Read these off the row that follows.
1) Report the 2nd largest entry.
2) Report the median of all entries.
3) Report the third entry from the end.
4) Report the first entry from the left.
array([ 875, -553, -734, -950, -604])
1) -553
2) -604
3) -734
4) 875

[[  66  267  587 -540]
 [ 488  825   86  415]
 [ 610 -787 -202  562]
 [-121 -497  765  659]
 [ 871   61  831  336]
 [-254 -839  615  323]
 [ 776  250 -314  262]
 [ 789 -722 -613  566]
 [ 767  521  543 -205]
 [ 350 -164  -56  278]
 [-362 -648 -612 -101]
 [-783 -386  137   30]
 [-369 -602 -539 -716]
 [ -94 -109 -675 -130]
 [ 749 -547   94  776]
 [-192  597   97   81]]
Indices start at 1.
Which number is the entry just left of 566?
Answer: -613
Which number is the bottom entry of the column that holds the smallest entry?
Answer: 597
The entry in row 1 and column 2 -> 267
Which number is the entry just right of -675?
Answer: -130
The entry directly above -254 -> 871
The entry in row 3 and column 1 is 610
The bottom-left entry: -192
Which number is the entry in the bottom-right corner?
Answer: 81
The entry just right of -202 is 562
Which number is the entry directly below -164?
Answer: -648
The entry in row 1 and column 3: 587
Which number is the entry just left of the smallest entry?
Answer: -254
The entry directly above 521 -> -722
The entry directly below the smallest entry is 250
The entry at row 1, column 1 -> 66
Which number is the entry just right of the largest entry?
Answer: 61
Which number is the entry just left of 94?
Answer: -547
Which number is the entry at row 2, column 2?
Answer: 825
Which number is the entry directly above -130?
Answer: -716
Which number is the entry directly below 262?
Answer: 566
Which number is the entry in the top-right corner?
Answer: -540
The entry just right of the smallest entry -> 615
The entry in row 3 and column 3 -> -202
Which number is the entry just left of -602?
Answer: -369
The entry at row 2, column 1: 488
Which number is the entry at row 2, column 3?
Answer: 86
The entry directly above the largest entry is -121
Which number is the entry directly below 562?
Answer: 659
Which number is the entry just left of -202?
Answer: -787
Which number is the entry directly below 278?
Answer: -101

Questions about the row below.
1) Find the 3rd entry from the left.
2) Find the minimum.
3) Find the fourth entry.
4) Find the first entry.
5) Find the 2nd entry from the left.
6) Find the entry just right of -6.76.
-1.14,0.26,-2.31,-0.17,-6.76,0.48,4.67,-0.03,4.19,-5.14
1) -2.31
2) -6.76
3) -0.17
4) -1.14
5) 0.26
6) 0.48

Questions about the matrix below.
1) Give the entry just right of -2.66.
2) Give the entry just left of -1.64.
3) Give the entry just right of 1.93.
4) Give the smallest entry.
[[-3.64 -4.58  1.47 -0.45  1.74  2.28 -1.53  0.18 -1.71  0.11 -0.19 -2.26]
 [-0.65  3.10 -1.41  1.48  1.97 -2.38  0.42 -1.46  1.91 -1.34  1.41  0.16]
 [-2.50 -1.26 -1.57 -4.65  0.13  0.51  1.76  3.77 -0.88  2.18 -1.79 -1.24]
 [ 6.43  5.13  0.29  4.24 -2.64 -2.18 -0.08 -3.16  2.05 -1.68  1.39  3.52]
 [ 1.84  3.54 -0.53  2.82  0.41 -2.14 -0.04 -2.36  1.88 -1.62  1.52  1.30]
 [-0.81 -0.05  0.44  1.82  1.36 -0.27 -0.91 -1.64  0.40 -1.14  1.03 -0.37]
 [ 3.63  2.87  1.05  4.89 -0.58 -1.35 -1.27 -3.92  1.52 -2.29  1.93  1.97]
 [-1.19 -4.55  0.94 -3.79 -1.62  3.06  0.14  3.31 -2.66  2.41 -2.32 -1.15]
 [-3.66 -1.97 -1.03 -3.36  1.42  0.64  0.86  2.57 -0.83  1.34 -1.05 -1.86]
 [ 0.31 -1.36  0.12 -2.10 -1.42  1.13  0.52  1.89 -1.06  1.38 -1.30
  -0.05]]
1) 2.41
2) -0.91
3) 1.97
4) -4.65

data =
[ 1.19 -2.21 -3.45 -6.55  1.54  1.04  2.68  1.09 -1.05 -0.44 -2.03  7.99
  1.54 -6.21]
The 2nd entry from the right? 1.54
The 1st entry from the right is -6.21
The 3rd-last entry -> 7.99
The second entry -> -2.21
The third entry from the left is -3.45
The first entry: 1.19
The entry just left of -0.44: -1.05

Questions about the grid below. Rows and columns are numbered from 1.
1) Report the entry at row 2, column 1.
2) Report the entry in row 1 and column 1.
3) Report the entry just right of 24.1.
4) Report the entry just right of -37.1.
5) Report the entry just left of 55.8.
6) Report the entry just left of the largest entry.
7) Report the bottom-right entry.
8) Report the entry directly below 71.2.
23.8,-37.1,74.4,73.7,39.4,24.1,71.2,27.4,130.2,34.9,43.1,104.8,42.0,24.3,-6.5,-117.3
36.8,51.4,171.9,108.0,44.2,57.5,30.0,24.5,101.5,-22.7,25.8,-161.7,74.2,58.5,55.8,-173.6
1) 36.8
2) 23.8
3) 71.2
4) 74.4
5) 58.5
6) 51.4
7) -173.6
8) 30.0
